Every row has a hidden score. In each pair, how much higher is the second row's than the first's? 15 means about the same, 30 much higher and 0 much lower. The score is a weighted sum of the row's numbers plus the product of two more (or one squared), each taken from its middle value.
[-0.45 -1.28 -1.16 -2.48  1.30  0.17  0.00 -1.78 -0.39 -1.60  1.04  2.02]
[ 0.30  0.13 -0.13  1.54 -0.71  0.48  1.12  0.60 -0.93  0.96 -0.36  0.57]: 11
[-0.20 -1.08  0.08  0.41 -0.56 -1.04  1.55  1.35 -0.60 -0.58  1.24  0.90]
[ 0.18  0.81  1.33 -1.35  2.94  0.25  0.93  0.17 -1.04 -0.20  1.72  0.52]: 18
[-1.58  0.27 -0.07 -0.81 -0.45  1.57 -2.68 -0.03  2.15  0.32 -0.78 -0.14]
[-0.63 -1.31  1.00 -0.90  0.92 -1.43 -0.41  1.57 -0.54 -1.25 -1.31  0.77]: 23
[-0.33 -2.67 -1.11 -1.97  1.16 -0.16 -0.59 -0.54  0.25 -1.65  0.62  0.69]
[-0.40  1.18 -0.39  0.12  0.42  0.49  0.66 -0.11 -0.41  0.81  1.23  0.22]: 5
[ 0.55  1.26 -0.73 -0.09  0.09 -0.57  0.98 -0.89 -0.51  0.02  0.97  0.06]
[-2.02  1.00 -0.97 -1.55 -0.01  0.95 -0.61 -1.37  1.62  0.26 -0.83 -0.21]: 16
[-1.13 -0.74  0.53 -0.82  0.30  0.36 -0.29 -0.16  0.78  0.47  0.13  0.29]
[-0.94  0.60  0.91  0.92 -0.19  3.02 -0.81  0.49  0.45  1.66 -1.14  1.28]: 17
[ 0.64 -0.57 -0.76  0.60 -1.91 -0.84 -1.04 -0.01 -0.05 -0.16 -0.57  0.28]
[ 0.81 -0.44  1.09  0.32  0.15 -1.11  1.13  0.22 -0.76  0.94 -0.95 -0.24]: 14
[ 1.18 -0.66 -0.59 -0.93  1.01 -0.39  0.13  0.85  1.62 -1.14 -0.02  1.16]
[-1.36 -0.72 -1.42 -0.32  2.44  2.09 -2.14  0.23  1.64  0.43 -0.33  1.95]: 14
[ 1.49  0.53 -0.81 -0.15 -1.43 -0.04  0.31 -1.34 -0.37 -0.38  0.89 -0.26]
[-0.09  0.66 -0.76  0.22 -0.61  0.45 -1.60 -0.12  1.68 -0.24 -0.55  0.04]: 11
[ 0.28  0.12 -0.63 -1.93 -0.59 -0.61 -1.29 -0.99  1.87  1.11 -0.61 -2.10]
[ 0.91  2.01  0.89  1.81 -0.07  0.48  0.18  0.33 -0.39  1.02  0.58  0.93]: 4
[-0.32 -0.63  0.07 -0.98  0.17 -0.36 -0.64  0.03  0.45 -0.73  0.60  1.22]
[ 0.26 -0.90 -0.27 -1.31  0.94 -0.84  0.87 -1.13 -1.18 -0.65  1.91 -0.76]: 19
[-0.23  0.24 -0.55 -0.17 -0.84 -1.04  0.01 -0.02  1.30  0.94 -0.75 -0.23]
[-1.18  0.21  0.51  1.33  0.05  1.14  0.58 -0.03 -0.17  2.34 -0.57 -0.20]: 14
[ 1.51  1.42  1.12  0.72  0.91  0.70 -0.23  0.11 -0.55  0.56  0.81  0.57]
[-0.46 -0.78 -0.88 -0.55  1.79  0.57  0.80 -0.13 -0.89 -1.25  2.13  2.55]: 16
[-0.49 -0.38  0.03 -1.34  0.33 -0.39  1.31  0.47 -0.65 -0.72  1.40 -0.07]
[-0.18  0.69 -0.54 -1.04  1.55  0.59 -0.43  0.19 -0.01  0.52 -0.71 -1.15]: 17
[ 0.35 -0.39 -1.10 -1.13 -0.89  0.75 -0.48  0.46  2.11  0.34 -0.47  0.07]
[-0.71  0.45  0.01 -0.39  0.71  1.12 -0.59  0.23  0.09  1.46  0.76  1.21]: 8
[ 1.36 -0.42 -0.18  0.54 -1.12 -1.51  2.12  0.99 -0.70 -0.01  0.05 -0.10]
[ 0.53 -0.10  0.00  0.29 -1.67  0.34 -1.28 -0.54  1.03 -0.24  0.31 -0.68]: 15
[-0.85 -2.36  0.55 -1.73  1.58 -1.52  0.21 -1.99 -1.26 -0.83 -0.08 -0.54]
[-1.87 -0.94 -0.21 -1.08  1.34  0.38  0.44 -1.34 -0.64 -0.19  0.08 -0.04]: 12
[-0.40 -0.23 -1.41 -1.06 -0.16 -0.29  0.16 -0.25  0.01 -1.71  1.16  0.12]
[ 0.80 -1.35  0.62 -1.30  1.14 -0.70  0.76 -0.01 -1.34 -1.00  1.80  0.62]: 15
[-2.43  0.75 -2.21  0.48 -0.43  1.15 -2.26 -1.67  0.46 -1.07 -1.77 -0.09]
[ 1.47  0.57 -1.05 -0.06  2.60 -1.67  1.37  1.03 -1.10 -2.64  3.03  1.45]: 19
[ 0.34  1.88 -0.23  0.26 -0.52 -1.44 -1.54 -0.90  2.82  2.14 -0.69  0.75]
[-1.07 -1.25 -1.42 -1.11  1.36 -0.50  1.40 -0.69  0.05 -0.95  1.25  0.38]: 19
[-0.37 -1.72  0.55 -0.82  0.49 -0.98  0.16  0.97  0.12 -1.19  0.27 -0.06]
[ 1.27  1.67  1.08  0.94 -1.46 -1.83  1.19  1.13 -1.29  1.40  0.11 -2.14]: 11
[ 0.56  0.47  0.47  1.19 -0.61 -1.22  0.82 -1.38 -1.17  1.01  0.33 -1.63]
[ 1.01  0.37  0.31  1.66  1.14 -0.39  0.68  0.43 -0.86 -1.13  0.94 -0.66]: 20
[-0.13  0.04  0.89  0.33 -0.01  0.20  0.08  1.31 -0.56  1.40 -0.39  0.39]
[ 0.44 -0.07  0.08  0.59  1.12  0.37  0.93 -1.07 -1.21 -0.16  0.47  0.04]: 12
[ 0.61 -0.01 -1.82  0.26 -0.66 -1.23 -0.16 -0.20  1.51 -1.08 -1.32  0.77]
[ 1.65  0.05 -1.55  0.38  0.13 -0.41 -0.03 -0.73 -0.89 -1.89  0.53  0.30]: 13
[ 0.61  0.08 -0.51  0.85  0.62  0.53  1.36  0.19  0.93  0.69  0.14 -0.31]
[-0.16 -0.02  0.79 -0.61  1.12 -0.42  1.88 -0.53 -0.52  0.65  1.65 -0.53]: 13
[ 0.78  0.27 -0.83  0.10 -0.97 -0.32  0.58 -0.80  0.27  0.29  1.13 -0.97]
[-0.30 -0.89  0.85 -0.62 -0.07  0.32 -1.12  1.23  1.69 -0.55 -1.27 -0.07]: 14
[-0.85 -2.83  0.90  0.46 -0.37 -0.42 -0.01  1.88 -0.86 -1.30 -1.23  0.29]
[ 0.68  1.32  1.10  0.28  0.73 -0.80  0.39  1.21 -0.91  2.28 -1.01  0.41]: 13
[-0.21  0.09  0.96  0.56 -0.88 -0.66 -0.14  0.51  1.35 -0.11 -1.02 -1.53]
[-0.24  0.51 -0.85  0.97 -0.39 -0.42 -0.68  0.36  0.52 -0.36 -1.06 -0.18]: 14
[-1.37 -0.58 -0.69  0.03 -0.43  1.89 -1.68 -0.27  1.87 -0.48 -0.51 -0.50]
[ 0.18 -0.41 -1.47 -1.13  1.35  1.45 -0.86 -0.36 -1.13 -1.54  1.28  1.18]: 13
[-0.68  0.26  0.12 -1.66  1.86  0.62  0.75 -0.11 -1.57 -0.89  2.07  0.45]
[-1.09 -0.82  1.05 -0.05 -1.04 -0.64  0.56 -0.45  0.06  0.39 -0.41 -1.37]: 16
[ 0.44 -0.18 -0.17 -0.30 -0.17  0.32  0.10 -0.86 -1.15 -1.79  0.76 -2.62]
[-2.20 -0.84 -1.46 -0.24 -0.97  1.09 -0.28 -1.20  2.17  0.41  0.12  0.07]: 20
[-0.29  1.55  0.21 -0.39 -0.77 -0.68 -1.33 -0.43  0.72  1.52 -0.81 -2.57]
[-0.70  0.16 -1.16 -0.09 -1.28 -0.46 -1.14 -0.34  1.33 -0.06 -0.77 -1.27]: 17
[-0.15 -0.32  1.03 -1.68  1.12 -0.13 -0.32 -0.83 -0.62  0.41  1.28 -0.09]
[ 0.46 -0.45 -1.71 -1.14  1.16  0.52  0.00 -0.70  0.04 -1.71  1.64  1.02]: 18
[ 1.13  1.99 -1.18  0.90  0.29  0.24  1.99 -0.31 -0.99 -0.35  0.86  0.10]
[ 1.07 -1.32 -0.48 -0.09  1.26  1.21  0.36 -0.99 -0.98 -2.09  1.90  1.95]: 16
[ 1.95 -0.03  0.58  1.80 -0.49 -1.10  1.22  2.16 -1.68  0.15 -0.22  0.67]
[-1.53 -0.11 -0.24 -1.10 -0.18  1.32 -1.27 -0.43  1.33  0.39 -0.55 -2.04]: 14
[ 0.21  0.17 -0.83 -0.29 -1.97  0.29 -0.79 -2.12 -2.44 -0.63  0.71  0.76]
[-0.42 -0.61 -0.18 -1.17 -0.07 -1.48 -0.17 -0.85  1.14  1.22  0.60 -1.90]: 26
[ 0.57  0.27 -0.45 -0.71  1.15 -0.18  1.06 -0.71 -1.63 -0.62  1.27 -0.98]
[-1.66  0.62  1.59  0.16 -0.66  1.17  1.08 -0.01  0.28  0.71 -1.47  0.29]: 21
[-0.15 -0.21  0.15 -0.90  1.52 -0.60  0.58  0.80  0.05 -0.20  0.87  1.29]
[ 0.13  1.64  0.00  1.21 -0.49  0.37  0.36 -0.02  0.21  0.00  1.01 -0.89]: 12
[ 0.50 -1.18 -0.36  0.26 -2.30 -1.49 -0.94 -0.20  1.88  0.34 -1.70 -1.17]
[-2.78  1.05  1.24  0.80 -1.21  2.36 -1.57 -0.04 -0.51  2.51 -2.48 -0.83]: 13
[-1.77 -0.13 -0.88 -0.59  0.95  0.63  2.22 -0.84  0.02  0.67  0.99 -0.35]
[-0.16 -0.43  0.12  0.52 -0.72 -0.51 -0.62  0.15  0.96  0.70 -1.27 -0.15]: 15
[ 0.54 -0.71  0.10  0.78 -0.32 -0.26 -1.10  0.81 -1.31 -0.58 -1.02  0.50]
[-0.55  1.13 -0.55  1.82 -0.96  2.52 -4.17 -2.02  0.23  2.59 -2.04 -1.78]: 10
[ 0.37  0.16  0.24  0.18 -1.64 -1.26 -0.82 -0.02  1.65 -0.03 -0.96 -1.04]
[ 0.69  0.18  0.31  0.16  0.28  0.22  0.63 -0.03 -0.69 -0.13  0.89  0.06]: 13
[-0.98  0.01 -0.94 -0.37 -1.47 -0.01 -1.48 -0.76  1.08 -0.67 -1.78 -0.63]
[ 1.02 -0.15 -1.15 -0.42  0.60  0.59  1.26 -1.06  0.09  0.16  1.57  1.28]: 20
[ 0.32 -0.43 -0.82 -0.71  0.77  0.53  1.29 -0.95 -0.84 -0.47  1.20  0.10]
[ 0.87  0.16 -0.01  0.12 -0.20 -0.84  0.58  0.02 -0.97 -1.21  0.56  0.22]: 13
[ 0.71 -0.58  0.56  0.61 -0.16 -0.35  0.64  1.85 -1.13  0.38 -0.62  0.11]
[-0.45 -1.25  1.60 -0.36 -0.93 -1.63  0.60  0.65 -0.40  0.82 -0.54 -0.58]: 13
[ 1.64  0.99  1.01  0.50 -3.13 -0.46  1.36 -0.71 -0.88  0.86 -1.07 -1.85]
[-1.67  0.72 -1.83 -0.33  0.26  1.18 -0.83 -1.00  1.17 -0.16 -0.49  0.02]: 17
[-0.08 -0.40  0.40 -0.04  1.44 -0.94  1.91 -0.63 -1.84 -0.89  2.38  1.87]
[ 1.66  0.66 -1.35 -1.40  1.33 -0.53  0.38 -0.12  0.00 -1.41  0.79  1.26]: 17
[-2.24 -0.05  1.32 -0.06  0.71  1.27 -0.46  0.68  0.24  0.33 -1.17 -0.49]
[-0.10 -1.33  0.08 -0.17 -0.80 -0.91  0.01  0.32  0.56 -1.48 -0.96  0.24]: 5
[-0.45 -2.93  0.23 -1.20  1.75 -0.31  0.29  1.84 -0.21  0.34 -0.12  0.17]
[-2.78  0.93  0.68  0.33  0.10  2.30 -0.46 -0.13  0.77  2.53 -0.23 -0.58]: 11
[-0.10 -2.44 -1.21 -0.66  1.14  0.52 -1.10 -0.45  0.63 -1.34  1.36  1.44]
[ 0.05  0.24 -0.64 -0.31 -0.47 -0.57 -0.59 -0.12  1.18 -0.55 -0.25 -1.27]: 9
[-1.50  0.61  0.43  1.19 -0.67  1.21 -1.24  0.63  1.31  1.54 -1.80 -0.39]
[-0.24 -0.63  0.92  0.88 -0.51 -0.77  0.35  1.93 -1.50  1.14 -0.89  0.32]: 14
[ 0.80 -0.42 -0.93 -1.61  1.37 -1.40  0.31 -0.71  0.20 -0.94  0.61  0.30]
[-0.86  0.15  1.20 -1.21  1.63  0.71  1.38 -0.28 -1.21  0.97  1.13 -0.16]: 12
[-1.37  0.56  1.07  1.00  0.42  1.29 -0.54  1.34 -0.10  1.34 -1.01  1.25]
[ 1.27 -0.25  1.06  0.94 -1.65 -1.19  0.38  0.77 -0.10  2.09 -0.47 -0.85]: 6
[-0.13  0.00 -0.08  1.74  0.27  1.28 -0.08  0.37 -0.52  0.68 -0.38 -0.04]
[ 1.29  0.68  1.42 -0.63 -1.88 -1.15 -0.89 -0.36  0.62  1.40 -0.39 -1.63]: 15
[ 0.26  1.86 -0.62  0.24 -0.29 -0.41  0.33 -0.67  0.18  0.98 -0.15 -0.58]
[-0.64 -0.35 -1.82 -1.18  1.42 -0.96  1.55 -0.26  0.14  0.32  1.44  2.36]: 20
[ 0.05 -1.41  0.33 -0.35 -0.30 -0.56 -0.16  1.52 -0.36 -0.16 -0.18  0.99]
[-0.38 -0.74  0.01  0.38 -1.53  0.41 -1.49 -0.13  1.21  0.43 -1.38 -0.69]: 14
[-1.79 -0.54  1.42 -0.37  0.30  1.33 -0.62  0.83  0.81  1.18 -0.38  1.46]
[ 0.38  0.22 -0.41  0.09  0.35  0.11  0.20 -0.93  0.20  0.14  0.59 -0.46]: 13
[ 0.36 -0.28  1.08 -0.21 -2.02  0.21 -1.57  0.37  1.49  0.27 -1.44 -0.92]
[ 0.54 -0.21 -0.50  0.66 -0.15 -0.49  0.67  0.48 -0.21 -0.97  0.05  0.53]: 15
[ 0.26 -0.06 -0.65  0.13  0.91  0.18  0.73  0.03 -0.69  0.27  0.70  1.12]
[ 0.23 -0.27 -0.53  1.09 -0.24 -0.39  0.23  1.07 -0.32  1.57 -1.39  0.47]: 17
[-0.40 -0.09  0.40  0.40 -1.34 -1.57 -0.96 -0.11  1.09  0.69 -0.47 -1.86]
[-0.89  0.35 -0.24 -0.66  0.28  1.75 -1.49 -1.31  1.39  0.43 -1.35 -0.65]: 12
[-0.17 -0.42 -1.70 -1.33  0.47 -0.16 -0.55 -1.39  0.36 -1.67  1.18 -0.99]
[-0.50  0.14  0.25  0.21 -0.15 -0.55  0.87 -0.32 -1.07 -0.17  0.63 -1.05]: 9
[ 1.03  0.82 -0.36  0.50  0.46 -0.30  0.34  0.16 -1.32  0.59 -0.72  0.38]
[ 0.31  1.69 -0.17  0.48 -0.08  0.76  1.53 -0.49 -0.36 -0.07  0.52 -0.30]: 14
[ 0.40  0.38 -1.07  0.33 -1.33  0.36 -2.17  0.65  1.42 -0.56  0.18  0.29]
[ 1.04 -2.14 -1.95 -0.86  0.56  1.00  0.98 -1.93 -1.03 -1.99  1.58  1.44]: 26
[ 0.13 -1.67 -0.03 -0.43  0.69 -0.08  0.25  0.91 -0.81  0.14 -0.01  1.17]
[-1.18 -0.75 -0.63 -1.13 -0.64  1.75 -1.20 -1.23  1.97 -0.61 -0.57  0.03]: 15
[ 0.77 -1.04 -1.79 -1.29 -0.20  0.10  0.11 -2.12  1.00 -2.15 -0.03  0.64]
[ 1.06  1.51 -0.27 -0.03 -0.31  0.62  0.64 -0.62 -0.93  0.63  0.47 -1.57]: 4
[-2.11 -0.44 -0.65 -1.42 -0.64  1.32 -1.67 -0.91  2.04 -0.24  0.23 -0.33]
[ 0.75  2.01  0.24 -0.57 -0.14  1.36 -0.08  0.41 -0.36  0.02  1.55  0.21]: 10
[-1.47  0.26 -1.08 -1.16 -1.14  0.84 -1.21 -0.90  1.02  0.45 -0.11 -0.73]
[-1.28  0.87 -0.25 -1.04  1.01  1.56 -2.30  0.62  1.05 -0.37 -0.84  0.07]: 18
[-0.03 -0.51  0.69 -0.08 -1.16 -1.65 -1.14  1.13  1.34 -0.27 -0.55  0.24]
[ 0.69  0.16 -0.52  0.81 -0.45  0.88 -0.36  0.72 -1.48  0.22 -0.63  1.14]: 12
